Families of rows that turns and mirrors carry onto each other, the same ones carrying the whole set onto itself: the rest of each named row's family, in list order:
9 families of 3 rows:
paf: [  4  -4  24  10 -11  -3  -5  16  18 -19  -5 -27   3 -20  20  10  22 -11
  -6   8   5  -5  -7  13 -40  17 -47   3  -5  -2  -5 -30 -19 -38   2   6
  22  -2  -5  24  16   8  12  19  -9   7  15   3  15 -15   0  -4   8]
nuzok: [ -8   1  21  20  -7   5 -26 -15   4   4  28   5 -21 -12  19   7  33  21
  -5  -7 -12  10  -2   6 -12  15 -33  -4   4  12  -1 -34  -3 -34  22  -4
   6  21 -18  -3  54   0  12  23   4   9  18   2   2 -21 -20   6   1]
bisa: [-10   8  28   8  -8   4 -30  -4  -5 -25   5   8  -4  -7  15  -9 -11  10
 -11  -8 -34   5   6  -3 -16  -7 -19  11  19 -18  12 -15   0 -23  -4  31
   3  -6  14  16  17   3 -18  12   7   2  15   5 -14 -13  -4   6 -13]
fiva: [-19  -6   9  24  -3   1 -35  -3   2   5  12  -9 -26 -14  19  -8  34  19
 -17  -4 -16   9  -2  -6 -19  13 -45   7  11  10  -5 -24  -8 -36  16 -15
  16  16 -18  10  60  10   7  23   3   9  28  -3  -3 -16 -26   5  -5]
tulu: [-18  14  27  10  -7  -2 -17   7   0 -19  -1  -3  -4 -11  17 -19 -16  13
   5  -5 -28  -4  16 -10 -15  -7 -19   3  13 -11  11 -13  -1 -30 -11  24
   2  -6  12  16  23  -5 -19  15   3   2   0  -1 -10 -17 -10  -3   0]
guvok: [ -7   3  19  22   5   5 -34   0  14   6  21  -8 -24  -2  10   2  33  22
  -6  -2 -16  18  -9   7 -17  20 -34  -1  10   7   5 -32  -7 -42  19 -10
  11  12 -23  -1  54   7  13  19  -2   5  22   0 -12 -14 -29  10   3]
gofug: [-17   4  20  10 -16  -3 -22   5  -5 -10  14  -5   6   3   7 -18 -15   6
 -10  -7 -24   5  10  -3 -12   2 -12  11  29  -3   6 -18  -1 -21 -18  26
   7 -11  10  15  26  -9  -9   9   5   1  11   0 -14 -14 -11   2  -4]
dano: [-22  13  24  12  -8   5 -22   4  -1 -11  14   0   6   4  13  -8 -12   6
 -15  -4 -36  -8   8  -6 -10  -7 -17  11  16 -12   7 -25   0 -28  -9  18
   5 -14   7  18  19   1 -12   2  -4  -5  13  10 -17 -23 -10   4  -8]
zezu: [-22   2  14  30  -6   3 -31  -7   4   7  18  -6 -27  -7   5  -4  35  26
  -7  -5 -13  13  -2  12 -15   6 -41   8  16   4  -7 -31  -6 -31  19 -11
  15  16 -18   1  48  19  12  19   6  11  23   5 -13 -21 -22  15   0]
zorid: [-17  -3  21  15 -22  -2  -5   9  18 -16  -5 -16   1 -13  13  20   9   0
  -2 -11   6  -5  -9  18 -35  11 -32   5   5  -5  -5 -11 -28 -38   6   3
  20   4 -12  21   0  22   6  31   3  -2  33  -4  17 -19   5   0   1]
sonu: [ -2   4  17  21 -14  -8  -5  15  19 -16 -12 -19   2 -17   5   4  13 -15
  -4 -16  11  -5  -6  18 -42  22 -47  -2  -5  -3 -10 -16 -15 -37   6   5
  25  12 -12  28   8  19   4  16   6   9  21   6   5 -16   2  -1   9]
zorov: [-15   2  22   8  -7  -6 -24  -2  15 -12   8  -6   0  -1   8 -11 -19   8
  -4 -14 -24   6   9 -11 -20   0 -14  16  20 -20  17 -18   2 -32 -14  22
   0  -8   5  14  20  -3 -13  14  11  -1  22  -1 -16 -29 -10   9  -8]
nop: [ -3  -2  21  22  -4  -8  -7   8  12 -15  -2 -13  -3 -11  10   9  27 -13
   2   0   3  -7   0  17 -33  12 -43  -4  -7  -3 -10  -8 -16 -35   6   8
  15   4  -5  25   9  21  10  28  -8   3  26 -15  23 -10  11  -3  16]
bag: [  0  -3  22  14 -22  -4   1  -3  21 -19   0 -12   3 -14  18  13  13 -13
  -7  -7   6  -2  -6  13 -34  29 -30   3   0  -1  -9 -17 -22 -36  12   5
  32   6  -8  26   1  14   8  22  -9  11  15 -13   9 -20   2  -2   9]
bekib: [-18  -5   9  23   6   7 -24  -1   2   2  17  -4 -18  -3  13 -18  31  12
 -11 -16 -15   9  -3  -6 -16  20 -39  -2   2   9   1 -14  -9 -34  25  -4
  20  19 -21   5  56  14  19  28  -4   9  27   2  -5 -12 -27  -7   1]
bukob: [ -4   7  27  12  -8   2 -17   5 -16 -17   2   1   6   2  11 -12 -12   5
 -10  -9 -20  -3   9 -12 -18   6 -24   8  23 -15  15 -18   9 -24  -1  29
   3 -16  -1  20  14  -7  -6  14   3  -3  11 -13 -14 -14  -4   7 -12]
pite: [-15  10  10  34   0  11 -36   1   4   7  16  -5 -18  -9   9   5  30  26
  -5  -6 -18  11   0 -10 -14  19 -37   4   9   5   1 -41  -9 -29  20  -1
   9  16 -24   4  50   6  19  18  12   2  17   0  -8 -16 -26  -7  -5]
sozeg: [-13  -1  29  29   1   8 -32  -6   3  -6  13  -7 -22  -5   0  -2  32  23
 -10  -1 -18  14   1   4 -28  12 -40   5  11  11   1 -34   2 -27  14 -11
  10  29 -15  10  60   5   8  21  15   6  17  -1  -5  -9 -26   1  -1]
saf: [-21  -6   9  27   2  -2 -32 -11   7   8  24 -15 -22 -10  16  -3  24  26
 -12 -13 -22   6 -12  10 -13  11 -41   5   6   5   1 -29 -20 -45  14   0
   3  22 -20   1  53  11   9  20   4  -3  26   2  -7 -27 -26   2  -5]
bor: [ -4   2  22   2  -9   6   5  12  21 -16  -6 -26  -1  -6  19  11  14  -3
  -7  -4   5  -8  -3  17 -43   5 -38   8  -6  -9  -9 -22 -22 -42   7  -1
  24   6  -3  25   4  15   0  31   4  12  22  -8   8 -15   5   5  12]
fim: [-22  -1  16  21  14   7 -33  -2   0  -1  19  -1 -22  -7   7 -10  25  18
 -15  -6 -11  13  -9   5 -18  26 -39   3  -1  13  -4 -32  12 -33  13  -4
   7  19 -21   4  55  11   9  16  -4   5  19  -3 -12 -17 -21   1 -10]
Zadek: [ -9   5  23   8 -13  -8  -7  11  11 -28  -4 -22   7  -5  24   9  17 -13
  -4  -5   9  -8  -4  19 -45  12 -29  13  -9  -3 -13 -18 -19 -36  13   4
  19   3  -7  28   9   8   7  27   1   1  29   3  18 -19   6  -1  11]
Fos: [ -4   1  13  19 -11  -2   3  10  16 -32   0  -7   7  -8  17   3  14  -5
  -9  -8   7  -9   2  11 -41  21 -37   1  -1   2  -9  -7 -18 -26  17   7
   9  -2  -6  32   6  14   7  34   3  -4  29   2  18  -6   8   3  15]
Bibu: [ -8  13  23  11  -7  -2 -19   2   1 -18  16   1   8  -1  24 -26 -11  16
 -11  -8 -19   7  12 -10 -14  10 -15   1  18  -9   8 -13  13 -21  -7  26
   9 -19   6   7  30   2  -2  14   6  -5  12  -2 -14 -19  -8   5  -7]
Novi: [-10   2  29  12  -5  -3 -19  -3  -1 -20  12   9  -5  -5  16 -17 -10   8
 -13  -9 -26  -5  15  -6 -10   7 -15  11  21 -21   8  -8   6 -30  -4  23
   0   3   5  23  17  -8 -20  10  -1  10  14  11 -11 -23 -13  -1  -5]
kuviv: [ -6  -5  26  24 -11   0   3   3  17 -14  -6 -25  -2 -11   8  12   8 -11
 -14  -1   5 -12  -7  17 -32  17 -37   6  -7  -3  -8 -12 -26 -39   7   5
  23  -5  -6  27   9  20  11  24  -4   9  19   2  14 -17  11  -3   9]
runub: [-15  10  30  21  -6   0 -30  13 -19 -17   0   5   0  -4  13  -8 -13   4
  -5  -2 -20  -2  15  -3 -14   2 -12  10  16 -14  11 -12  -6 -27 -11  20
  10 -12   4  25  28  -3  -7   1  -1   7  10   3 -18 -19  -2  -6  -7]

Which other rows belong to the same family as bor? dano, zezu
Which other rows belong to the same family as kuviv? bisa, guvok
Which other rows belong to the same family as saf? zorid, zorov
Which other rows belong to the same family as runub? paf, sozeg
Which other rows belong to the same family as gofug? fiva, Zadek
Which other rows belong to the same family as fim? nop, bukob

Families of rows that turns and mirrors carry onto each other, the same ones carrying the whole set onto itself: the rest of each named row's family, in list order:
4 families of 8 rows:
fer: [ 17 -12 -14  38   2   3 -13 -16 -25  -1   7   9   1  -4  -3  12   6  14
 -12   7  11 -10  -4  -6  21   1   8  -1  -3 -16 -12  24  20  -5  -1  16
 -19  10  -4  28   0  -2  16 -10  -3]
Vuz: [ 21  -3 -12  26  -1  -1 -21  -8 -26  -3  15   7   7  -4 -10  11   7  11
 -12   7   7 -19   0   2  19   2   0 -10   2 -10 -10  30  28 -13   4   8
 -17  11  -9  24   5  -2  17  -7  -3]
Zepe: [ 17 -11 -13  22  -4  -3 -24  -4 -30  -9  22   4   8   0  -9  11   6  14
 -12   7  -4 -11   5   1  18  -5   6  -2   4  -3 -10  17  19 -25   1  18
  -7  10  -3  21   9  -6  21  -3  -7]
tapen: [  9 -14 -13  32  -4   0  -9 -22 -21  -8   1  12  -3   3   6   4  -4   9
 -10   6   7 -10  -5 -15  17   9 -17   0  -5 -16 -15  28  17  -5  -5  13
 -18  12  -6  23   2  -3  17 -11   0]
Kez: [  8 -21 -10  28  -7  -1 -11 -13 -17   1  14  10  -5   2   5  10   6  17
 -10   2  11   3   8  -5  14 -12   4  12   4  -9 -15  15   8 -11  -4  34
 -18   9   4  18   5  -7  18 -10 -11]
zuz: [  5  -4   5   0  25  -3   3   7   5   4 -11   4 -10  -5   0  -7  -8 -16
  -6  -7 -25  20  -5  11  15  -6   9  10  -4   7 -15 -16  -1  -6 -15   1
  -4   3  -2 -13 -12   4   2  29  -1]
nug: [  4  12   5  -9  24   5   7  -4  19   6  -6   1  -5 -13 -14 -11  -1 -32
   4  -2  -8   7  -6  12   6  -6   3  -2   2   7  -5   5  -1   4 -17  -8
 -23  -2  -8  -4  -9  10  -7   8   7]
vova: [  2  -3   5  -1  29  -1   3   0  10   3 -10  11 -10 -10  -2  -7  -7 -23
   4   1 -20  18 -10   3   7 -10   6  12  -1   5  -5 -16  -4  -2 -15  -3
  -8  -4   2 -11  -7   4   4  22   0]
lod: [ 16  -6 -10  23  -9  -4 -22 -10 -18  -2  11  11   2   3   0   0  -2   8
  -9   9   6 -14   5  -9  10  14 -20 -11   5 -12 -14  25  26 -16   3   4
 -16   6  -4  16   7 -15  18  -7   2]
rini: [ 18  -1  -8  16  -7  -9 -15  -8 -21  -3  14  11   0   1   3   9   9  12
  -6   3  12 -12   3   2  11  -3 -14  -1   9 -10 -12  35  30  -8   4  11
 -20  12  -6  15   7  -4  18  -3 -13]
Mal: [ 11 -25  -9  31  -7  -2 -12 -18 -24  -2  12  10   1  -2  -2  10  -1  11
 -11  11   3  -3  -5 -16  14   1  16   5  -2 -11   0  14   6 -13   3  32
 -11   8   4  18  12  -7  10  -8  -3]
Gepur: [  3   2   9  -5  33   6   7  -8  20   8  -6  -9   0  -8  -9  -8  -4 -28
   4  -7   4   4 -12  23   9  -7  14  -8  -2   4  -9   8  -4   1  -4  -4
 -18  -7 -10  -5  -8   8  -1   7  13]
teku: [  8  10   4   0  24   2   9   0  16  11 -13  -5  -6 -10 -11 -10  -3 -25
  -8 -10  -7  11  -5  16  14   2   7  -4  -6   5 -16   6   4   5 -16  -8
 -25   3 -12  -5 -16   9 -11  13   7]
fanan: [ 13 -10  -9  30  -5  -1  -7 -19 -16   2   5  14  -5  -2   8  11   6  13
 -10   1  18  -7  -1  -4  15  -6  -7   7   3 -16 -14  31  19   1   0  22
 -26  14  -4  23   2  -1  14 -11 -11]
voli: [  3  -7   9   4  30   3  14  -7  16   6  -7  -4  -5 -10  -4 -10  -6 -15
   9  -2   2  13 -13  19   5  -4  21  -1  -7  -7  -7  -5  -7   7  -9  -6
 -11 -10   2 -11  -8  -1   8  12  14]
zoz: [  7   9   5  -7  27  -2  -1   8  10   2 -12  -3  -5  -3  -7  -6  -4 -27
  -8 -11 -20  12  -4  16  17  -3  -1  -1   0  15 -15  -1   6 -11  -9  -3
 -13   5 -14  -9 -12  11  -2  25  -1]
fipeg: [ -3   6  -1  -7  31  -1   8  -2  24   5  -8 -11   4 -14 -16  -7   0 -18
   2  -4  -7   4   2  14   9  -3   9 -12 -16   7  -7   1  -5   5 -10  -5
 -18  -8 -12   0   1   2  -7   7   1]
sofig: [ 13 -21 -13  35  -2   2 -16 -13 -29  -5  15   8   4   0  -4  13   3  19
 -12   9   0  -6   0  -6  21  -6  13   4  -3  -9 -12  14  11 -17  -3  27
  -9  11   1  24   3  -5  19  -8  -3]
gamo: [ 15 -14  -8  16  -8  -7 -24  -8 -28  -7  19   8   6   0  -8  10   3   6
 -12  12  -3  -8   0 -10  12  -1   5  -2   7  -5  -1  17  14 -28   8  26
  -5   9   1  12  18  -7  13  -1  -8]
nat: [ 13 -10 -10  14  -9  -8 -20  -2 -20  -5  21   7   2   4   2   7   9  15
  -7   5   5  -3  13   3   9  -8  -6   3  10  -4 -16  20  19 -19  -1  24
 -11  10   3  10  12 -12  21  -3 -13]
Feli: [  0   1   9  -8  37   1   0  -5  12  -1  -9  -7   0  -3  -4  -4  -7 -30
   6  -8 -10   4 -16  19  13 -13   3  -3   1  12  -9   4  -3 -11   3   0
  -5  -5 -12  -6  -5  14  10  20   3]
Bufid: [ -2   3   0  -7  42   3  -5   2  21   6 -13  -4   1  -8 -11  -1  -5 -23
  -2  -8 -14   4  -5  10  13  -9  -1  -5 -11  14  -9  -7  -8 -11   2   3
 -13  -7 -14   5   0   8  -1  17  -9]
vekik: [ 19  -2  -6  17  -4  -5 -20 -12 -24  -4  13   7   7  -1 -10  10   5   1
 -11  11   6 -17  -5  -8  12   6   0 -12   6  -8   1  34  25 -15  11  13
 -16  10  -8  17  13  -3   8  -3  -6]
Lutum: [ 13 -12  -7  32  -4   1  -8 -22 -22   2   6  10   2  -5  -6  10   2   6
 -13  12  13 -10 -11 -13  15   8   9  -3  -2 -18  -1  31  17  -4   6  20
 -22  10  -4  22   9  -3   5 -12  -1]
vem: [ 14 -16 -10  16 -14  -4 -26  -9 -16  -2  22   7   1   3   1   0  -7   9
 -11   4  -1 -13  12  -1  13   0  -9  -1   8  -4 -12  13  10 -31   1  18
 -15   9   2  15   9 -14  16 -11   4]
gadig: [  2  -6   3  -1  40  -6   3   0  13   7 -16   6  -5 -17   3   0 -14 -10
   3  -5 -22   6 -11  11  12 -11   7   7 -12   1  -2 -15  -2  -3   2  -5
 -10  -5  -5  -3   0   5   5  25  -8]
fubil: [  1   9   3 -13  29   2  -2   1  12   0  -9   3  -6  -7 -10  -7  -4 -33
   3  -2 -18  10  -8   6   8 -10  -3   1   4  15  -6  -4  -2  -8 -11  -2
 -11  -2  -9  -8  -6  11   0  19  -1]
Sipa: [  8 -25 -11  27 -10   0 -12 -22 -19  -6   9   8  -1   0   7   4 -10   9
 -12   3   0  -7   3  -9  20  -2  -8   9  -2  -4 -13  15   2 -19  -5  28
 -17  16   0  21   7  -3  16 -15   3]
pokib: [  2   1   6   2  23   4  13  -7  17  10  -9   7 -10 -17  -5 -11  -6 -21
   5   1 -10  15 -10   8   6  -5  10   6  -3  -2  -4  -7  -1  10 -19 -10
 -19  -5   1  -6 -11   3  -5  11   9]
Batip: [  2  -3   2  -2  27  -7  15  -2  17   5 -13   0   1 -22  -4  -8  -9  -4
   6  -2 -14   5  -4  15   9  -4  13  -2 -18  -5  -3 -10  -2  13 -10 -13
 -14  -5  -3  -7   1  -2   1  14   2]
todub: [  2  -8   7  -2  34  -3   5  -3   6  -3 -11   2  -3  -3   3  -5 -10 -17
  10  -5 -13  14 -17  14   9 -11  12   5  -5   0  -6 -10  -3  -4  -2  -3
   3  -8  -2 -14  -6   5  16  26   3]
Vir: [  6  -4   4   9  22   0  13   0  12  11 -14   3 -11 -11  -2 -11  -7 -13
  -5  -5 -12  21  -7  13  13   0  17   6 -11  -3 -14  -8  -1   8 -21  -5
 -17   0  -2  -9 -15   3  -6  15   9]

Which other rows belong to the same family as Lutum? zuz, Mal, teku, zoz, gamo, vekik, Vir
Which other rows belong to the same family as Vuz? fer, Zepe, nug, vova, sofig, fubil, pokib

Families of rows that turns and mirrors carry onto each other, the same ones carrying the whole set onto itself: the rest of each named row's family, in list order:
6 families of 6 rows:
bamer: [  5  -1  -6  -9  15   3  -6  -2  34   0  -2  19   9  -4 -25   6   1   0
 -25]
nak: [-18   9 -16 -21  16  11   2  28  32 -15 -18  14 -15 -12 -18  -3   2   6
  -2]
dofim: [-27  15   4   2  -2  -2   6   9  22   2   0  12 -13  -6 -13  24  28   8
  -4]
gosap: [  1   6  -6   0   1   8  -6  13  40  -4 -11   1  17   2 -27  17   2  -6
  -9]
gel: [ -5  15 -15  -3   6 -17  20   5  12   4 -21   5  -3   0  -9  13  -3   2
  10]
bife: [  3  13  17 -26   3  13 -12  14  25   8   8  -9 -19  -8   1   7   4   5
 -16]
Kug: [  0   8  16 -15  -4   8 -18  25  28  -1  -1  -6 -20   3   6  13   5   8
  -5]
nuva: [  3  21  -6  -8  -1  -8  -1  15  16   2 -14  29 -13  17  -4  14  -4   2
  16]
vubuv: [-12   0  -7 -27  17  27   9  28  19  -2 -29   9  -7 -10 -10   6   7   3
  -3]
figam: [  0  16   2  -1  -3  15 -14  12  29  -2   3  -2 -20 -15   5   4 -10  11
 -12]
Sona: [  6   5  13 -11   0   2  -9  19  10   2  -2   1 -22   0   9  19   4  15
 -18]
lus: [-12   9   3   1   1  12 -19   0  16  26  -3  -1   7   2 -12   7   6 -10
  12]
muta: [ -5  13  -2 -12  12  24 -10   4   6  31 -10  18   8  10   0  11   1   2
  -4]
nefot: [  8  13   7  -8  10 -11  -1  -1   9   8 -14  31 -17   3  -2  10 -11  -3
  12]
Muka: [ -8   8  -1 -21  10  17 -17   0  26  33  -9  12   5  13   0  14  10  -1
   6]
kene: [-23  21   3 -12   0   5  15   5  28  14  -3   7 -30 -11  -8   7  24   4
   2]
riped: [-11   4 -11 -24   5  30  -3  24  18  -7 -23  21  -6  -5 -22   7  16   3
   5]
gase: [ -6   4  -5   4   7  12  -4   5  32 -20  -5  -2   7  -4 -26   1   4   3
 -10]
vimoz: [ -9   7  -7 -21  23  26  -3  13  14  -8 -23  18   2 -20 -17   2  -4   3
   1]
refi: [  3  10  -6  -4   6 -14  11  21  19   8 -18  26 -10   4   0  13 -13  -2
  10]
Rekof: [ -8  12  15 -20  -8  16 -28  15  26   8 -16   6 -14   1  -5   7   0   9
 -18]
Runa: [ -4  18 -13   5  15   2  -6   7  20  -3 -21  18 -23  -7  -4  11 -15   0
  19]
Sef: [  4   7  -1  -7  11  10 -15 -11  25  36  -6  12  -4   0  -6  15   0  -7
  -4]
goza: [  3  10  16 -14  -6   0 -10   3  21  -3   8   5 -25   2   9   3   9  15
  -4]
mes: [-12  16  -1 -32  27  17   9  10  18 -13 -13   7 -14  -1 -22  -1  15   0
   0]
Nal: [  6   7  -7  -2  21   7 -12  12  32  -5  -7  -7   6  -4 -21  11 -16  -4
 -14]
Mivad: [ 13   7  -2 -18   2  -9 -13   6  26  -8 -10  -6  10   7 -19  16   2   2
  -3]
Sed: [-30   2   1  -4  -2   6   9  15  11  23 -11  17 -13 -21  -8   5  14   1
  -2]
Gasu: [  7   1  -5   3   3  14   5  11  20  -5  -3  -2  15  -6 -25  20   3  -7
 -14]
Netev: [ -4   8  -9 -12  10  20 -17 -13  21  21 -17  26   1   7  -5   0  -1   7
   6]
Tokin: [ -1  10 -13  -4  12 -13   7   2  29  12 -18  30 -19   6 -16   9  -1  -5
  14]
Letoz: [-24  11  12  -3   3  -3  21   9  23  17  -5  10 -14  -8  -7  16  21  -1
 -11]
seb: [-18  19  17  -4   3   3  14  -2  17  -2   0   1 -17 -19 -12  16  15   4
  -9]
Nida: [  6   8   2 -13  19  19  -6 -13  14  21  -3   1 -13  11  -3   3   9  -1
   8]
vugo: [ -4   7   2 -28   4   9  12  24  16  -6 -31  18 -17   2 -16  -4   0   3
 -14]
Denem: [-11  18   9  -9  -4  -4   4  -3  31   8   1  32 -20 -19 -14  12  14   1
  -9]

Which other rows belong to the same family as Denem? bamer, figam, Runa, mes, Nida
Which other rows belong to the same family as riped? dofim, nuva, Sona, muta, Gasu
Which other rows belong to the same family as Sef? nak, bife, kene, Nal, Tokin
Which other rows belong to the same family as vugo? gel, lus, Rekof, Mivad, Sed

Families of rows that turns and mirrors carry onto each other, the same ones carrying the whole set onto itself: the rest of each named row's family, in list order:
6 families of 3 rows:
nobud: [ -4 -16  -3  -7   1  -2  -5  11   9   7   8  16  -4 -16 -29   6 -19  -2
   0  -1  -2]
digi: [ -5 -11 -15  -4   6  -3  -6  17  18  12   7  17   0 -17 -30   4  -4  -1
  -1  -1   1]
numas: [ -8  14   4 -14 -17  11   9  10  -5  23   3 -15  -5   7 -12  -6  -1  13
  27   9 -22]
kiz: [  2  24  -5  20   0  -2  -5  -7  -4   3 -11 -15 -10  14 -37   1  10   5
   6   6  11]
zuk: [ -7 -12   1  -5   0 -10   5  17  14  10   5  17  -3 -19 -33  -3 -12  -6
  -1  -1   4]
rete: [ -4   8  11 -12 -16  20  10  -7  -8  25   8 -15 -12  10 -17   0  -4   6
  13   6 -22]
fof: [ -8   4   5  -8 -20  11  17  -5   4  27   0 -14 -10   4 -13  -9  -5   9
  17   3 -25]
vunul: [ -9  -4 -13  -5   6  -5 -11  12  22  12  -2  13   5 -15 -29   1 -21   2
   8   4   6]
Mizil: [-16  24  -6  13  -2  -8  -6   1 -10  15 -18 -12  -9  21 -40   2   4  10
   6  11  17]
zezi: [ -2  14  -3  20  -5   0  11  -2 -10   5 -17  -9   2  23 -39   1   3  15
  -4   9  15]
tiget: [  3   0 -13   5   0  -8  -7  18  21   2   6  16   5 -14 -23   7  -8  -3
   5  -5  -3]
defe: [ -6   1  -6  -2   8  -1  -3  20  13  11  11  16  -2 -24 -29   4 -15   1
  14   6   6]
Rusus: [ -8  16  -8  20   1  -7  -4   7 -18   4 -16  -8  -2  15 -40   5   1  19
   8   9  13]
Dadun: [ -2  12  -7  15   4   0  -1  -5 -11   9 -15 -12  -3  21 -47   8  10  13
   1   9  11]
lovov: [ -7   3   4 -10 -19  10   8  -1   3  32   3 -13  -3   8 -12   4   6  12
  20   7 -27]
pom: [  3   8   9  -6 -20  -1   6   0   1  26   3 -15 -14   3  -8   4   1   3
  21   6 -27]
kese: [ -7   8   6 -16 -18   2   2   6   1  35   0  -9  -3   8  -2  -1  -4  15
  16  16 -17]
kebo: [ -5  14  -6  11   0   4  -2   0 -13  -2 -10  -7   2  24 -45   3  -1   8
  -6   4  11]

Which other rows belong to the same family as vunul? Mizil, kese
Which other rows belong to the same family as pom? kiz, tiget
Which other rows belong to the same family as fof? zuk, zezi
Which other rows belong to the same family as nobud? rete, kebo
Which other rows belong to the same family as Dadun? digi, lovov

